In the rows, 128 means zero.
Each path below is one point turned by a fixed rotation once a step. After each direction that follows a path, write how fast that rotation turns it, in degrees each step (0 if it stays still).
Each turn is a multiple of 5 degrees from 10 to 175, or 0.
Each row of a path follows its step; steps can be skipped.
Path 1:
step 4: [129 125 123 121 119 138 131 139 125 127 130 117 126 117 138 134 109 122
 121 133 143 131 118 120 131 130 121 127 123 133 122 127 133 138 147 116
 126 127 137 126 115 137 132 131 122 141 122 144 132 116 127 134 141 140
 131 132 135 125 127 133 119 141 116 134 126 121 140 132 126 118 111 134
 131]
step 5: [122 138 123 140 136 124 121 144 115 128 141 133 134 137 131 133 119 144
 119 116 127 123 133 152 130 129 117 126 128 139 127 129 145 121 136 119
 129 131 131 138 134 139 125 130 123 142 139 146 129 119 129 121 123 121
 128 132 120 131 126 122 133 130 130 132 136 141 127 135 130 134 129 124
 117]
step 13: [133 119 135 135 129 122 126 149 129 129 134 146 136 133 126 123 124 138
 111 136 126 134 139 141 121 122 119 129 119 118 127 114 120 122 131 143
 123 125 130 135 119 131 125 132 123 123 129 120 133 124 111 131 130 136
 132 137 119 136 120 133 122 141 130 114 137 139 119 115 128 114 131 128
 121]
step 15: [124 133 128 122 124 152 146 138 131 130 132 121 122 127 122 126 132 132
 129 123 119 132 129 144 124 129 134 121 126 129 129 128 135 155 135 125
 129 129 128 130 117 114 130 131 136 129 119 139 130 121 115 117 141 113
 134 129 134 129 116 142 120 125 123 131 125 130 133 147 127 123 126 131
 131]
step 18: [111 130 142 132 109 140 119 134 114 127 131 137 130 136 115 124 130 132
 114 124 122 137 133 131 125 122 122 135 119 127 109 127 115 135 139 128
 119 133 118 128 144 126 120 123 137 119 134 124 145 128 136 133 124 145
 130 126 121 135 132 133 129 134 133 132 131 122 123 127 122 128 132 137
 133]
step 24: [113 122 137 132 126 143 117 134 124 135 127 140 131 126 116 134 109 128
 127 121 131 128 142 138 127 130 126 128 139 120 122 123 122 127 133 144
 125 131 120 135 122 134 133 125 106 121 126 124 113 114 127 139 123 130
 134 141 136 135 130 119 127 128 122 132 120 132 127 120 127 130 137 126
 147]
step 28: [127 138 134 121 144 132 126 126 112 126 124 134 129 135 127 128 115 146
 128 137 130 128 141 132 132 111 124 116 121 128 121 120 124 126 134 133
 136 134 129 116 120 122 128 113 119 127 128 122 118 115 129 110 135 136
 139 122 149 130 133 136 138 115 127 132 125 133 122 120 122 125 129 120
 121]
step 31: [127 120 121 125 126 140 142 143 132 136 134 127 129 121 136 137 133 138
 128 132 128 128 113 132 113 137 110 135 122 112 120 129 114 153 127 121
 138 121 132 135 117 124 123 122 134 127 120 129 130 125 127 124 138 122
 132 137 132 130 125 134 139 134 126 144 136 129 119 139 134 126 120 128
 125]
Speeds:
[131 130 128 127 128 124 132 128 130 126 129 127 128 130 128 130 128 128
 131 127 126 130 129 128 127 126 125 129 131 126 129 130 131 129 132 123
 127 131 130 127 129 129 128 129 127 129 127 130 128 126 127 129 129 127
 125 129 127 127 125 131 128 129 127 132 126 127 128 131 127 127 129 124
 128] => 65
[126 127 127 129 123 129 127 126 130 130 127 124 123 128 129 130 126 125
 130 130 129 126 131 126 127 125 125 128 128 128 126 130 129 127 130 129
 129 131 128 129 128 130 127 128 128 126 130 126 128 127 131 129 128 128
 132 125 128 128 133 128 128 128 129 130 132 128 125 128 126 127 127 128
 129] => 175
[126 129 124 127 128 127 127 130 128 133 129 127 128 129 130 130 128 127
 129 125 127 128 125 129 129 130 128 130 129 129 132 126 131 130 126 128
 128 125 130 127 127 129 129 128 127 125 129 130 129 128 128 125 126 127
 131 130 125 127 129 131 128 126 126 131 130 126 130 133 132 131 128 128
 126] => 70
[130 133 127 130 126 128 127 131 129 127 131 125 129 132 127 125 129 130
 130 129 126 129 127 129 127 130 128 129 127 132 129 128 126 127 128 130
 129 125 127 128 129 130 131 128 130 125 126 129 129 129 130 129 125 129
 124 125 125 130 130 129 127 130 132 130 129 128 126 128 127 126 129 129
 130] => 90
Path 2:
step 0: [137 141 127 125 131 129 116 131 120 122 118 136 146 141 132 131 121 125
 123 127 127 131 129 106 130 113 137 134 115 133 117 141 127 141 131 125
 125 129 119 132 119 126 121 132 139 128 109 113 119 128 137 119 122 147
 122 127 133 128 139 117 144 139 117 121 112 125 130 121 123 134 118 130
 134]
step 7: [124 140 137 130 134 137 128 131 138 140 120 146 122 141 139 120 132 129
 139 128 140 133 138 128 117 120 122 118 127 136 108 146 120 123 116 121
 121 136 125 112 132 132 125 126 134 129 146 119 121 133 141 139 122 145
 120 128 117 115 131 121 139 131 130 125 126 116 132 113 122 130 120 122
 123]
step 8: [122 136 128 130 135 127 123 120 133 144 126 139 128 136 125 131 133 122
 131 145 143 126 140 126 132 126 121 119 133 114 117 150 128 138 136 130
 117 139 109 118 129 117 123 130 139 115 121 114 141 132 116 122 126 128
 124 125 106 131 136 125 133 124 125 128 121 123 113 137 121 127 124 115
 114]
step 10: [119 147 121 137 123 115 133 127 116 134 134 138 136 136 117 132 135 116
 139 134 137 130 122 136 126 120 136 144 125 118 108 130 131 126 129 130
 129 136 127 123 129 127 115 140 147 110 116 130 123 134 138 127 132 137
 132 128 128 114 142 112 139 127 124 124 128 134 138 128 133 127 124 106
 127]
step 11: [122 144 128 137 136 123 115 118 127 118 117 135 136 139 127 135 128 135
 131 137 138 124 127 120 126 128 134 129 128 128 117 143 138 137 128 145
 124 129 120 134 110 121 114 138 139 127 141 124 126 132 142 133 122 123
 141 129 127 106 123 115 129 133 126 126 153 124 132 115 124 123 125 128
 111]
step 13: [126 146 138 146 137 126 116 125 136 144 120 134 139 143 117 117 120 134
 131 126 126 128 132 137 107 116 125 128 120 121 116 124 133 126 137 125
 120 114 110 122 129 121 133 134 126 124 141 126 144 137 143 124 116 143
 125 133 134 125 124 117 127 139 130 118 136 136 132 133 130 128 125 131
 118]
step 15: [140 130 120 134 140 120 123 120 141 139 119 134 140 130 124 136 137 133
 138 130 147 113 121 130 124 123 139 123 111 122 127 144 125 139 125 140
 121 133 127 110 122 113 135 120 133 133 130 137 131 131 130 115 129 147
 132 141 125 121 125 120 130 130 129 124 137 142 134 132 127 153 121 133
 129]
step 27: [127 139 122 134 133 114 114 121 133 137 111 127 130 138 121 128 135 118
 127 144 135 138 126 113 141 132 138 126 122 124 128 136 140 123 118 129
 122 136 115 123 102 126 129 126 134 135 113 133 137 128 134 107 115 131
 114 132 123 132 135 128 126 128 122 126 134 121 114 140 129 136 126 141
 122]
Speeds:
[128 126 127 128 122 130 127 128 126 128 129 127 128 130 129 129 123 127
 127 130 131 129 128 126 128 129 130 128 133 131 127 132 130 127 128 130
 132 130 128 129 130 126 128 129 129 126 129 130 127 130 126 126 132 131
 126 131 127 127 132 128 128 130 127 128 128 129 129 129 128 127 128 129
 128] => 45
[126 130 128 127 125 127 126 126 129 127 128 129 126 126 129 127 128 126
 127 127 133 127 129 128 126 130 126 128 128 129 127 127 130 131 132 123
 124 126 133 129 127 126 127 127 127 127 127 129 128 131 129 124 127 127
 128 129 128 130 126 127 125 128 128 130 129 129 124 129 127 130 129 129
 130] => 100
[129 126 132 131 128 127 130 126 133 129 129 126 130 128 128 129 127 125
 129 129 126 126 127 128 123 130 125 125 128 127 129 128 126 125 131 129
 126 129 128 130 128 126 130 130 126 127 130 125 130 130 127 127 129 127
 127 127 128 128 129 130 129 130 129 130 122 131 126 130 129 127 128 125
 127] => 70
[132 129 129 129 128 127 126 126 128 130 128 126 129 132 127 127 130 128
 127 128 128 125 131 128 130 129 127 130 126 131 126 126 130 125 131 131
 130 128 127 128 125 126 129 126 127 129 128 130 128 130 127 130 127 127
 128 130 129 131 125 130 126 131 125 131 130 125 128 126 126 124 127 130
 125] => 155
[127 128 127 130 127 135 126 129 130 128 128 125 129 129 128 129 130 126
 127 132 127 129 134 129 127 130 128 127 126 126 129 128 131 132 126 129
 131 127 130 129 128 129 130 128 131 129 128 130 127 126 129 126 126 130
 130 127 129 130 126 126 130 129 130 129 128 131 129 129 127 127 129 126
 127] => 160
Path 3:
step 5: [129 120 133 128 130 134 125 126 124 135 114 132 134 134 128 124 126 124
 127 131 115 132 121 131 126 127 118 117 132 149 124 125 150 141 119 133
 136 132 127 119 123 116 133 123 135 126 129 128 122 117 127 121 115 134
 140 123 126 132 142 127 146 131 136 145 134 136 122 126 130 125 117 124
 129]
step 10: [119 133 131 124 122 132 128 123 129 122 125 119 130 129 124 125 120 140
 130 129 126 125 134 130 121 112 122 130 138 122 132 136 119 129 139 125
 119 139 123 135 128 121 141 124 107 127 124 127 114 124 121 102 138 124
 131 138 138 126 131 124 134 126 138 131 124 121 139 132 137 134 120 114
 127]
step 20: [133 129 122 137 139 138 137 137 116 137 131 136 129 137 117 131 121 124
 140 134 136 114 129 131 128 120 131 120 135 126 125 121 114 120 120 134
 127 115 132 131 132 124 131 123 125 123 151 132 132 125 128 141 136 124
 127 119 128 126 126 133 144 135 131 128 138 121 122 107 127 119 129 130
 124]
step 23: [135 136 125 119 130 117 128 129 118 135 127 131 131 125 115 131 124 127
 134 130 138 125 118 127 132 126 129 139 136 126 123 139 121 131 128 138
 129 130 107 121 132 128 118 128 136 118 140 125 133 128 130 123 120 129
 127 125 121 143 131 122 115 114 116 129 137 112 118 149 126 121 130 125
 118]
step 24: [116 132 131 124 124 140 133 124 148 127 135 129 127 133 140 127 134 126
 119 123 131 130 134 139 129 125 124 143 125 123 117 132 121 123 127 127
 115 124 130 146 130 130 128 134 120 129 134 144 122 134 118 139 111 118
 143 119 120 127 120 126 140 142 129 124 131 132 119 124 123 132 117 127
 129]
step 25: [122 117 126 129 128 129 120 140 126 129 124 117 126 128 117 133 124 129
 119 118 134 117 116 136 123 138 135 120 140 134 128 125 123 116 135 121
 133 133 131 129 113 135 108 114 120 129 121 120 139 129 128 121 137 121
 122 118 127 124 128 135 127 118 119 138 137 132 123 143 131 122 136 112
 134]
step 26: [128 142 126 139 126 137 147 112 123 122 139 133 122 139 124 130 135 120
 136 128 127 129 125 133 129 126 131 125 128 133 122 137 129 128 141 134
 122 119 129 134 137 122 140 120 123 124 126 150 113 129 120 136 123 140
 135 129 130 123 126 124 109 118 121 119 132 124 131 126 128 127 139 121
 134]
step 27: [121 137 129 125 137 121 129 137 127 117 130 129 131 119 124 139 119 128
 132 129 133 133 134 136 127 128 135 127 132 130 117 145 118 124 125 117
 122 124 131 132 136 143 103 135 121 138 133 125 140 129 133 116 127 122
 120 121 136 131 122 136 134 130 143 125 112 127 124 132 140 123 134 141
 126]
Speeds:
[128 131 127 129 129 127 129 127 132 125 128 131 124 127 126 129 125 130
 126 125 127 129 126 127 126 130 129 130 125 126 124 129 128 129 129 127
 130 130 127 129 127 126 127 129 129 132 128 125 127 130 133 131 126 126
 127 126 127 130 126 129 129 127 129 127 130 130 132 123 129 127 127 127
 130] => 140
[127 128 128 128 124 128 129 126 126 127 128 129 131 125 124 129 128 130
 126 129 128 129 130 127 128 129 125 126 129 127 129 127 124 127 125 132
 130 127 130 129 128 130 127 127 129 128 124 130 126 127 130 132 129 127
 123 127 125 129 125 131 132 129 130 126 127 126 127 131 128 126 128 126
 128] => 155
[125 129 127 128 130 131 126 126 128 128 124 132 129 126 128 126 126 125
 130 125 129 123 129 125 128 128 128 129 128 126 131 128 128 127 126 128
 128 124 129 128 128 127 128 132 129 127 126 128 128 129 128 129 127 127
 128 128 131 130 130 127 129 126 124 127 125 127 130 129 134 128 130 130
 131] => 55
[132 126 129 126 132 129 127 129 129 130 125 127 132 133 127 128 126 130
 129 129 130 128 127 129 130 126 127 127 127 128 127 125 130 128 128 129
 126 128 128 126 127 127 131 133 132 128 129 129 124 129 130 130 128 124
 127 127 130 128 126 130 129 126 129 128 129 131 128 129 128 129 129 126
 124] => 25
[123 130 130 128 124 129 126 130 127 130 127 132 128 126 130 130 130 129
 130 130 126 126 127 131 127 127 130 126 126 130 131 128 130 129 129 129
 127 128 125 128 124 129 128 129 131 131 129 126 128 129 126 129 127 128
 126 127 127 129 125 127 124 129 127 128 125 126 130 130 126 131 130 125
 126] => 170
[125 128 129 125 126 131 129 128 130 124 125 127 126 129 130 129 127 132
 127 132 129 127 132 130 127 129 127 125 129 128 126 131 130 128 128 127
 126 129 128 128 129 130 128 127 130 132 128 131 125 129 130 126 127 128
 129 129 128 132 130 128 128 128 128 130 126 130 125 128 130 129 123 131
 129] => 130
